Each path below is one point turned by a fixed rotation once a step. After each direction that follows a path, write how fast that rotation turns it, in degrees a step (0 if it stays still).
Each turn is a multiple of 5 degrees from 10 to 175, or 0.
Each row of a path follows its step; steps can be skipped.
Path 1:
step 0: 5; 8; -16; -12; -5; 9; -4; -9; -13; 7; 4; -9; 13; 5; 2; -1; -1; -1; 1; -11; -8; 7; 15; 3; 2; 10; 7; -7; -10; -3; -11; -7; -12; 0; 7; 3; -4; 3; -6; 2; -2; 0; -3; 14
step 6: 15; -15; -10; 15; 3; -3; 11; -5; 6; 1; 7; -4; 4; -7; 5; 11; -8; -19; -2; -2; 13; 4; -6; -7; 1; -1; 2; -1; 2; -3; -14; 1; 1; -7; 6; 0; 5; -1; 5; -8; 12; -10; 3; 2
step 10: -10; -3; -4; -2; 7; 11; 8; 6; -3; 3; -3; 7; 11; -5; 1; 11; -6; -1; -5; 0; -10; 3; -7; 9; -10; -6; -3; 8; 1; 0; -20; -2; -4; 3; 15; -9; -8; -4; -10; 7; 6; 6; 9; -18
step 13: -2; 15; -11; 11; 0; -3; 1; 6; -12; 7; 0; -4; 6; -5; -8; 15; -7; -9; 6; -8; -1; -5; 3; 5; 3; 8; 9; 7; 8; -6; -14; -13; -7; 5; 4; 4; -2; -5; 0; -6; 17; 8; -9; -1
step 14: 2; 2; -7; 10; -7; 11; 9; -12; 1; -5; 14; 4; 3; 10; 4; 5; -15; -10; -5; 0; 0; 4; -6; 4; -4; 3; 14; -7; 0; -4; -1; -2; -2; 7; 4; 9; 2; 5; 2; 9; -1; -27; 7; -5
step 15: -1; -11; 6; -5; -2; 5; 8; 3; -6; -8; 12; -5; -9; 1; -4; -2; 5; -1; -7; -19; 0; 19; 13; -7; -3; -12; -1; 4; 1; -2; -16; -13; -1; 1; 6; -12; 1; 0; 7; 10; -3; -1; -5; -8
step 18: 8; 2; 2; -6; -3; 9; 0; -2; 1; 9; -4; -9; 8; -3; -2; 14; 4; -17; -5; 1; -10; 13; 4; 15; 9; -8; 2; -8; 11; 3; -22; -3; 5; -4; 10; -5; -8; -3; 7; 4; -2; 0; 1; 1
step 20: 10; -2; 4; -4; -3; -10; -1; 2; -13; 0; 9; -4; 9; 1; 2; 1; 5; 7; 6; -11; -1; 11; 2; 0; -22; 2; 3; 13; -3; -13; -15; -6; 6; -5; -10; 7; 1; -14; 0; -12; 7; -4; 0; 3
step 21: -9; 11; -6; 0; 6; 7; 11; -9; -7; -2; -1; -1; 27; -3; -3; 14; -10; -4; 8; -3; 6; 4; -5; 9; 5; -7; 7; 1; 15; -4; -2; -5; -6; 2; -12; -6; 1; 4; 9; -1; -5; 0; 3; 6
Speeds:
-4; 0; -2; 4; -1; -1; -1; 0; -3; -4; 3; 3; -3; -1; -2; 4; -5; 3; 0; 1; 1; -1; 1; -2; -2; 1; -2; -3; 5; -1; 1; -3; 2; 3; -2; 2; 3; -4; 5; 2; 0; 0; -1; 2 -> 40
2; -2; 3; 1; -2; -3; -3; 6; 0; 4; 3; -1; -3; 1; 1; 3; -1; -4; 0; 4; -2; 3; 1; 3; 2; 0; 2; -1; 0; -4; 1; -2; -2; -2; -2; -1; -3; -1; 4; -5; 1; -1; 0; 4 -> 155
-2; 1; 2; -4; 1; -1; -3; 3; 0; -4; 0; -1; 3; 2; 0; -4; -2; 3; 2; 2; 0; 5; 2; 1; 4; 0; -1; -1; 1; 0; -6; -2; -1; 1; 3; 2; -3; -6; -2; 0; 1; 2; -1; -3 -> 140
0; -2; -4; 0; 0; -3; 2; 2; -3; -2; 0; 1; -1; -1; 7; -1; -3; 3; -2; -3; -1; -1; 1; 1; 4; 5; -1; 0; 0; -2; 0; 2; 3; -2; 2; 4; -2; 3; -4; -3; -2; -4; 0; 3 -> 130
3; 1; -2; -2; -4; 3; 0; 3; -1; 1; 1; -5; 3; 6; -1; 4; -1; 3; 0; 1; 2; -1; -1; -1; 3; 3; 1; -1; 3; 0; 3; -1; 3; 4; -3; -2; 1; 2; -5; -1; 0; 4; 0; 1 -> 85
